In the rows, 128 means zero.
Each path below is one point turned by a fixed rotation once a step. After each direction that follows a path, write how fast that rotation turns it, in degrees each step (0 if it stays still).
Each turn is a multiple of 5 degrees from 10 to 175, or 0.
Each row of a path follows its step; steps can be skipped.

step 1: [119 131 131 128 134 113 131 138 132 123 140 131 130 130 130 126 121 131
 128 135 131 131 126 121 122 125 124 134 136 135 121 119 128 130 124 128
 143 129 132 124 119 113 136 127]
step 2: [123 130 116 118 114 132 138 137 119 129 132 125 124 133 125 123 123 130
 134 126 131 122 132 118 126 128 123 120 131 140 125 126 130 137 134 123
 129 127 139 124 125 117 136 136]
step 3: [123 138 124 131 121 123 131 133 125 133 141 127 133 124 121 121 128 134
 130 123 143 130 124 124 125 124 133 125 121 135 126 124 145 126 126 123
 125 111 128 127 134 125 121 132]
step 5: [130 125 122 128 119 128 128 138 120 138 121 120 119 129 126 125 125 130
 133 113 115 131 127 121 117 135 133 124 129 122 126 119 140 131 130 129
 132 128 120 134 118 125 118 126]
step 10: [126 127 125 136 128 116 126 132 135 133 132 118 135 119 136 120 120 123
 127 124 133 128 129 130 118 117 127 123 127 138 135 122 138 133 125 126
 128 129 121 131 119 112 130 135]
step 12: [122 135 129 136 129 132 129 143 130 129 128 130 133 125 127 127 124 128
 126 122 124 136 119 111 116 134 122 136 127 121 130 125 146 123 128 130
 127 115 122 124 130 130 131 125]
step 14: [125 120 115 124 118 131 128 131 122 130 136 132 123 140 127 120 123 140
 126 117 122 129 119 125 134 127 124 123 133 129 118 118 137 138 139 125
 133 128 126 124 129 132 129 126]
step 16: [130 120 121 125 121 132 128 124 134 129 118 118 139 114 132 122 127 129
 123 125 119 127 126 133 119 123 138 121 130 135 131 132 133 142 136 117
 134 123 130 130 130 120 130 135]
step 18: [127 135 132 127 124 132 130 138 135 113 127 128 130 126 125 133 122 113
 124 131 118 129 114 121 120 125 130 132 139 130 131 133 136 132 127 131
 126 125 123 131 118 122 137 120]
step 19: [127 131 124 134 126 128 133 140 128 133 130 123 129 122 135 123 120 126
 126 132 124 126 125 125 121 137 112 139 137 134 127 131 140 139 138 127
 126 140 120 129 130 117 129 132]
[130 125 128 131 129 130 128 127 131 127 126 125 128 126 128 128 124 129
 130 132 126 126 127 129 125 127 126 129 130 132 128 125 126 125 129 131
 129 126 130 130 128 126 128 129]
125
[128 129 131 130 129 128 124 128 128 125 125 132 129 129 128 127 128 129
 127 130 129 130 124 126 128 124 129 130 125 130 127 129 128 128 125 130
 126 124 128 124 128 126 128 125]
125
[126 129 126 126 134 126 127 129 124 129 126 129 125 129 127 128 126 128
 130 129 127 124 126 130 129 126 128 126 129 131 131 130 132 128 129 130
 128 129 128 128 128 129 130 129]
85
[125 128 127 128 125 129 127 128 127 129 130 130 127 127 126 129 126 129
 126 134 130 128 128 127 131 129 122 129 131 129 125 129 128 129 131 128
 130 128 129 126 127 130 128 127]
60
[127 128 130 125 129 128 127 132 130 127 129 129 130 129 129 123 128 130
 127 129 125 124 132 125 133 128 130 131 127 128 128 125 127 128 130 130
 129 129 127 129 130 128 128 127]
55
[127 128 128 125 129 130 127 125 127 128 127 128 129 128 125 127 128 127
 128 129 124 127 128 130 126 130 131 125 129 128 122 127 130 130 129 128
 129 125 128 128 129 128 122 126]
35

step 2: [126 140 124 130 122 127 120 138 123 133 129 136 143 140 128 135 127 132
 126 128 136 121 126 129 125 123 132 117 125 130 130 135 129 131 123 140
 132 124 130 128 138 126 135 124]
step 4: [126 135 126 127 126 126 119 121 120 121 134 140 139 129 123 136 137 136
 120 129 128 125 122 123 124 121 133 134 126 128 127 121 122 122 123 132
 129 116 134 122 136 118 129 132]
step 5: [125 136 121 130 120 120 129 123 134 122 131 128 134 126 141 137 126 141
 121 127 135 131 128 121 129 121 122 130 127 136 130 117 135 130 129 126
 122 134 135 140 133 120 131 135]
step 8: [127 130 119 131 125 130 130 122 124 128 128 138 133 145 135 140 131 127
 126 118 136 110 125 128 120 131 140 135 124 127 130 122 126 127 131 134
 128 120 130 129 134 131 130 128]
step 9: [118 133 126 134 126 114 125 125 123 117 128 135 138 126 138 136 127 137
 128 133 137 128 121 125 119 132 126 130 119 130 130 129 140 125 122 138
 132 131 137 123 126 125 130 128]
step 11: [127 136 118 134 126 124 120 130 121 129 128 134 138 129 142 122 129 134
 118 121 127 139 132 123 128 116 129 136 122 123 126 122 132 125 122 138
 120 131 135 127 123 122 128 125]
step 15: [122 130 116 133 118 121 125 125 124 135 124 134 142 126 129 123 127 135
 121 130 137 124 129 130 120 131 137 132 122 127 125 124 125 115 124 138
 130 129 123 122 125 131 131 114]
step 16: [115 133 114 127 122 127 125 134 118 123 126 138 134 127 129 135 123 122
 129 126 126 130 118 113 129 125 127 138 125 131 125 118 126 126 124 134
 129 126 128 126 135 118 135 129]
step 17: [123 139 115 136 121 128 124 127 129 131 129 132 134 121 130 130 119 142
 122 125 138 129 134 127 117 124 130 133 139 129 130 114 129 124 132 129
 125 123 137 129 132 127 124 132]
step 18: [129 139 116 124 126 119 118 135 127 122 128 129 131 120 133 134 137 131
 120 117 128 131 134 113 135 129 127 120 127 131 125 119 134 128 127 135
 138 130 129 122 138 129 128 128]
[127 129 125 128 128 128 127 130 129 125 126 131 127 127 127 131 129 130
 129 130 125 129 130 128 130 125 130 128 124 125 127 132 128 131 125 129
 129 127 127 124 125 129 128 132]
155
[127 130 125 128 123 132 126 127 125 123 127 126 126 129 127 126 126 127
 127 128 129 132 129 128 129 125 128 127 130 126 130 127 127 128 131 127
 126 131 127 129 127 126 127 128]
65
[124 130 128 131 127 128 127 126 129 125 129 127 126 127 129 129 125 127
 128 130 127 125 130 127 123 128 124 125 127 131 127 129 130 131 130 125
 130 125 131 129 129 127 128 130]
90
[127 124 128 124 128 127 127 126 129 125 132 129 131 130 127 131 130 129
 125 129 128 128 128 132 130 127 127 125 127 128 132 129 128 128 129 126
 127 128 129 131 130 128 127 130]
20
